Here is a table of points, one per row:
np.array([-0.6, -1.4, -1.3, -0.3, -0.2, -0.6, 0.2, -0.3, -0.5, 0.7, 0.2,
          -0.3, 0.2, -0.9, 1.2, -0.8, -1.2, 2.2, 0.8, 0.4, -1.0, 0.1,
          1.6, -0.4])
np.array([1.6, 1.0, 0.1, -1.2, 1.3, -0.5, -2.0, 0.0, -0.9, 0.6, 1.8,
          -0.8, -0.6, 1.3, -0.3, 0.7, -2.3, 0.4, 0.9, -0.7, 0.0, 2.1,
          2.2, -0.3])
np.array([-0.3, -0.4, -0.8, -0.6, 1.2, -1.1, -1.3, -1.1, -1.0, -0.2, 1.8,
          1.1, 0.2, 0.7, 2.4, 0.5, -0.3, -0.1, -0.4, -0.4, -1.8, 2.6,
          0.0, -1.8])
np.array([-0.8, -1.5, 0.1, 0.6, 0.5, 0.2, -0.7, -0.1, 0.4, -0.2, -1.3,
          0.2, -1.0, 0.4, 1.0, 0.7, 0.8, 0.8, 1.3, -0.1, -1.6, 1.7,
          0.8, -1.0])
np.array([-0.3, 2.0, -0.9, -0.3, 2.3, -0.9, -0.4, 1.5, 0.4, -1.4, 0.0,
          0.5, -0.4, 0.7, -0.3, 1.2, -1.1, 0.5, 1.8, -0.9, -1.0, 0.3,
          0.1, -1.8])
np.array([0.3, 1.6, 0.9, 1.0, 1.1, -0.9, -0.8, -0.4, -0.5, 0.2, 1.2,
          0.5, -1.8, -2.1, 0.9, -0.7, -2.2, 0.4, 1.3, -1.4, -0.8, 0.6,
          0.9, 0.9])
np.array([-0.3, 0.3, 0.3, -0.3, 1.0, -1.2, -0.1, 0.2, -0.5, 0.5, 0.5,
          0.3, 1.1, 1.1, 0.5, 0.7, -1.6, 3.1, 1.2, -1.6, -0.2, 2.6,
          0.9, -0.7])
np.array([-1.1, 1.6, 0.1, 0.4, 1.0, -1.6, -0.8, 0.9, -0.8, 2.0, 0.7,
          0.7, 0.3, 0.5, -0.8, 0.0, 1.6, 2.9, 1.4, -0.1, -1.4, 1.3,
          0.8, 0.3])
np.array([0.1, 1.5, -0.3, 0.3, 0.1, 0.9, 0.7, -0.2, -0.8, 0.6, 2.0,
          -0.6, -0.5, -0.2, -1.5, 0.4, -1.6, 1.8, 0.5, -1.1, -1.1, 1.7,
          0.7, -1.6])
np.array([-0.1, -0.5, 0.0, -0.7, 0.3, -0.4, -0.5, -1.1, -0.4, 0.6, -0.9,
          -0.2, 0.4, 0.1, 0.2, -0.6, -0.3, 0.9, -0.5, 0.1, -1.1, 0.3,
          -0.1, -3.3])
np.array([-1.1, 0.2, -0.1, 0.6, -0.3, -1.9, 0.0, 2.0, -0.9, 1.9, -0.5,
          0.7, -0.4, 1.5, 0.1, 0.9, -1.2, 1.4, 0.0, -0.7, 0.9, 1.6,
          0.5, -1.0])
np.array([-1.3, -0.2, 1.0, -0.8, 0.4, -1.0, -1.9, -1.5, 0.3, 0.8, -0.3,
          -0.4, 1.0, 0.2, 1.4, 0.6, -0.2, 2.0, 2.0, -0.4, -0.7, 1.6,
          0.7, -1.6])
np.array([-1.0, -1.3, -0.1, -0.2, 0.3, -1.9, -0.8, -1.0, -0.3, 0.9, 2.2,
          -0.6, -1.4, 0.3, 0.3, 1.2, 0.0, 0.1, 0.0, 1.2, 0.0, 2.6,
          1.1, 0.4])
np.array([1.0, -0.4, -0.8, -1.3, 0.7, -0.8, 0.7, -0.3, -1.4, 2.2, 2.0,
          2.4, -0.9, 1.5, -0.1, 0.7, -0.1, 1.0, 1.8, -1.6, 0.9, 1.3,
          1.4, -1.9])
np.array([-0.5, -1.1, -0.5, 0.5, 0.9, -2.0, -0.9, -0.1, -0.8, 0.7, 1.3,
          -1.1, 0.5, -0.3, -0.4, 1.5, -1.0, 1.0, -0.1, -1.3, -1.1, -1.5,
          2.4, -1.0])
np.array([2.3, 1.3, -0.3, -0.2, 1.3, -2.0, -0.9, 0.6, -2.2, -0.4, 0.6,
          -1.5, 0.0, 1.8, -0.5, -1.8, -0.4, 0.5, -0.2, 0.4, -2.0, 2.6,
          2.8, -0.5])
np.array([-1.4, -0.4, 0.5, 0.6, -0.7, -2.6, -1.1, 0.2, -0.2, -0.1, 0.9,
          1.2, 1.5, 0.0, 0.1, -0.7, -2.1, 0.1, 1.4, -0.9, -0.3, 2.2,
          1.5, -2.0])
np.array([-1.6, 1.7, -1.6, -1.0, 0.0, -1.9, 0.0, 0.1, 0.7, -0.3, 1.7,
          0.5, -0.3, -0.4, 0.5, 0.1, 0.6, 1.3, -0.7, 0.2, -1.4, 0.8,
          1.3, -1.5])
np.array([0.3, 1.0, 0.0, 0.5, -0.9, -1.1, 0.4, -2.0, 1.1, 0.3, 0.0,
          0.5, -0.6, -0.3, -1.9, 1.6, 0.0, 0.7, 1.0, -0.9, -1.4, 3.3,
          0.2, -0.4])
np.array([1.2, 0.6, 1.8, 0.8, -2.2, -0.3, -0.1, 0.4, 0.2, -0.8, 2.2,
          -0.4, -0.1, 1.3, 1.2, -1.0, 1.0, 0.5, 0.9, -0.1, -0.3, -0.6,
          0.4, 0.8])
np.array([0.2, -0.1, -1.7, -0.4, -1.8, -1.7, 0.0, -0.5, -1.0, 2.6, 0.1,
          -0.8, 0.5, 0.9, 0.4, 1.0, -2.1, 1.2, 1.9, -0.7, -3.6, 0.2,
          1.2, -1.1])
np.array([-1.1, 0.4, -1.3, 2.0, -0.1, -2.3, -1.3, -1.6, 0.2, -0.4, 0.0,
          -0.8, -2.1, 1.1, 0.1, -0.2, -2.6, 0.7, 1.3, -0.1, -0.2, -0.1,
          -0.5, -1.7])
np.array([-1.4, -0.8, 0.4, 0.3, 0.6, -0.3, -0.4, 1.0, -1.0, -1.0, 1.8,
          0.4, 0.7, 0.9, -0.2, -0.1, -1.0, 0.8, 0.7, 1.0, -1.6, 1.2,
          0.3, -1.2])
np.array([-1.1, 0.0, -1.0, -1.9, 0.9, -0.4, -0.2, 0.2, 0.3, -0.2, 0.2,
          0.0, 0.8, -0.5, -0.2, -0.3, -2.1, 0.5, 0.5, -0.1, -1.0, 2.6,
          0.5, 0.4])
np.array([-0.5, 1.0, 0.8, 0.5, -0.4, -0.1, 0.9, 0.0, -0.2, 0.1, 1.2,
          -0.8, -1.4, 1.3, 2.0, 2.0, -0.9, 2.0, 1.2, -1.2, -0.8, 0.5,
          2.3, -0.8])
np.array([-1.5, -0.2, 1.3, -0.7, 1.7, -2.3, 0.5, -1.1, 0.1, 2.3, 0.8,
          0.3, -0.4, 1.7, 0.7, -0.5, -1.2, -0.4, 0.8, 0.0, -0.4, 0.8,
          1.6, 0.1])
np.array([-1.5, 1.5, -0.2, 0.3, 0.4, -0.5, -0.3, -0.7, -2.5, -1.3, 0.3,
          -0.8, -0.3, -0.4, 0.6, -0.4, 0.5, 0.0, 0.3, -1.5, -0.2, 1.2,
          1.8, -0.4])
np.array([-0.7, 1.6, -0.3, 0.0, -0.4, 0.2, -1.7, -1.8, -2.1, -0.1, -0.4,
          2.3, 1.5, 1.4, 0.6, 1.0, -2.2, 1.4, -1.3, 0.7, -1.1, 1.3,
          0.5, 0.6])
np.array([-0.7, 0.3, 0.3, -0.3, 0.2, -1.0, 0.3, -0.1, -2.1, -0.2, -0.2,
          0.3, -0.4, -0.9, 1.9, 1.7, -0.9, -0.1, 1.0, 1.1, 1.1, 1.3,
          1.8, -1.4])
np.array([-0.4, -0.6, 1.7, -1.1, 0.7, -2.5, -0.1, -1.7, -0.9, -1.3, 0.6,
          -0.7, 0.2, -1.1, 0.9, 1.2, -1.7, 1.6, 0.0, 0.2, -1.8, 0.5,
          0.6, -1.1])
np.array([-0.4, 0.5, 1.3, 0.2, -0.1, -0.6, -1.5, 1.4, -2.2, 1.1, 0.9,
          -0.6, -1.2, -0.4, -0.1, 0.7, -0.8, 1.2, 0.8, -1.1, -1.8, 1.1,
          -1.2, -0.1])
np.array([-0.8, -0.9, 0.2, -0.6, -0.4, -2.1, 1.0, -1.1, -2.3, 0.9, 1.7,
          1.9, -1.9, 1.5, -0.4, 0.2, -1.6, 1.1, 2.7, -1.3, -0.2, 2.2,
          1.0, -0.5])
np.array([-1.2, -0.1, -1.2, -1.0, 0.8, -0.7, -0.1, -1.0, -0.7, 0.2, 1.5,
          -1.0, 1.5, 0.2, -0.6, 0.2, 0.2, 0.8, 0.3, -0.3, 0.5, 1.1,
          -1.1, 0.4])
np.array([-1.0, 0.2, 0.0, -2.3, -0.1, -0.5, -1.1, 0.5, 0.4, 0.2, 0.0,
          0.2, -0.9, 0.6, -0.4, 1.3, -0.9, 0.1, 0.0, -2.4, -1.8, 1.2,
          1.0, -1.3])
np.array([0.3, 0.3, -0.2, 0.4, 1.4, -0.6, 0.1, -0.5, -0.1, 1.2, 1.3,
          0.5, 1.0, -0.2, 1.6, 1.1, -1.3, 1.1, 0.4, -0.7, -0.4, 2.0,
          0.5, -1.3])
Along one direction, these points spread out more than along any other. Take the direction at right angles to it along which they spread out most. Go by this last direction. For each point below, how far along it does it lie, from 0 to 99? 50 is the average, and the first point above lies past it. One standard deviation of the points above along it is 16.
np.array([-0.8, -1.5, 0.1, 0.6, 0.5, 0.2, -0.7, -0.1, 0.4, -0.2, -1.3,
          0.2, -1.0, 0.4, 1.0, 0.7, 0.8, 0.8, 1.3, -0.1, -1.6, 1.7,
          0.8, -1.0]) 59
np.array([-1.5, 1.5, -0.2, 0.3, 0.4, -0.5, -0.3, -0.7, -2.5, -1.3, 0.3,
          -0.8, -0.3, -0.4, 0.6, -0.4, 0.5, 0.0, 0.3, -1.5, -0.2, 1.2,
          1.8, -0.4]) 26
np.array([-1.3, -0.2, 1.0, -0.8, 0.4, -1.0, -1.9, -1.5, 0.3, 0.8, -0.3,
          -0.4, 1.0, 0.2, 1.4, 0.6, -0.2, 2.0, 2.0, -0.4, -0.7, 1.6,
          0.7, -1.6]) 71
np.array([-0.8, -0.9, 0.2, -0.6, -0.4, -2.1, 1.0, -1.1, -2.3, 0.9, 1.7,
          1.9, -1.9, 1.5, -0.4, 0.2, -1.6, 1.1, 2.7, -1.3, -0.2, 2.2,
          1.0, -0.5]) 70
np.array([1.0, -0.4, -0.8, -1.3, 0.7, -0.8, 0.7, -0.3, -1.4, 2.2, 2.0,
          2.4, -0.9, 1.5, -0.1, 0.7, -0.1, 1.0, 1.8, -1.6, 0.9, 1.3,
          1.4, -1.9]) 69
np.array([-1.5, -0.2, 1.3, -0.7, 1.7, -2.3, 0.5, -1.1, 0.1, 2.3, 0.8,
          0.3, -0.4, 1.7, 0.7, -0.5, -1.2, -0.4, 0.8, 0.0, -0.4, 0.8,
          1.6, 0.1]) 65
np.array([-0.5, -1.1, -0.5, 0.5, 0.9, -2.0, -0.9, -0.1, -0.8, 0.7, 1.3,
          -1.1, 0.5, -0.3, -0.4, 1.5, -1.0, 1.0, -0.1, -1.3, -1.1, -1.5,
          2.4, -1.0]) 49
np.array([-0.1, -0.5, 0.0, -0.7, 0.3, -0.4, -0.5, -1.1, -0.4, 0.6, -0.9,
          -0.2, 0.4, 0.1, 0.2, -0.6, -0.3, 0.9, -0.5, 0.1, -1.1, 0.3,
          -0.1, -3.3]) 64
np.array([2.3, 1.3, -0.3, -0.2, 1.3, -2.0, -0.9, 0.6, -2.2, -0.4, 0.6,
          -1.5, 0.0, 1.8, -0.5, -1.8, -0.4, 0.5, -0.2, 0.4, -2.0, 2.6,
          2.8, -0.5]) 9
np.array([-1.4, -0.8, 0.4, 0.3, 0.6, -0.3, -0.4, 1.0, -1.0, -1.0, 1.8,
          0.4, 0.7, 0.9, -0.2, -0.1, -1.0, 0.8, 0.7, 1.0, -1.6, 1.2,
          0.3, -1.2]) 46
np.array([0.2, -0.1, -1.7, -0.4, -1.8, -1.7, 0.0, -0.5, -1.0, 2.6, 0.1,
          -0.8, 0.5, 0.9, 0.4, 1.0, -2.1, 1.2, 1.9, -0.7, -3.6, 0.2,
          1.2, -1.1]) 65
np.array([0.1, 1.5, -0.3, 0.3, 0.1, 0.9, 0.7, -0.2, -0.8, 0.6, 2.0,
          -0.6, -0.5, -0.2, -1.5, 0.4, -1.6, 1.8, 0.5, -1.1, -1.1, 1.7,
          0.7, -1.6]) 33
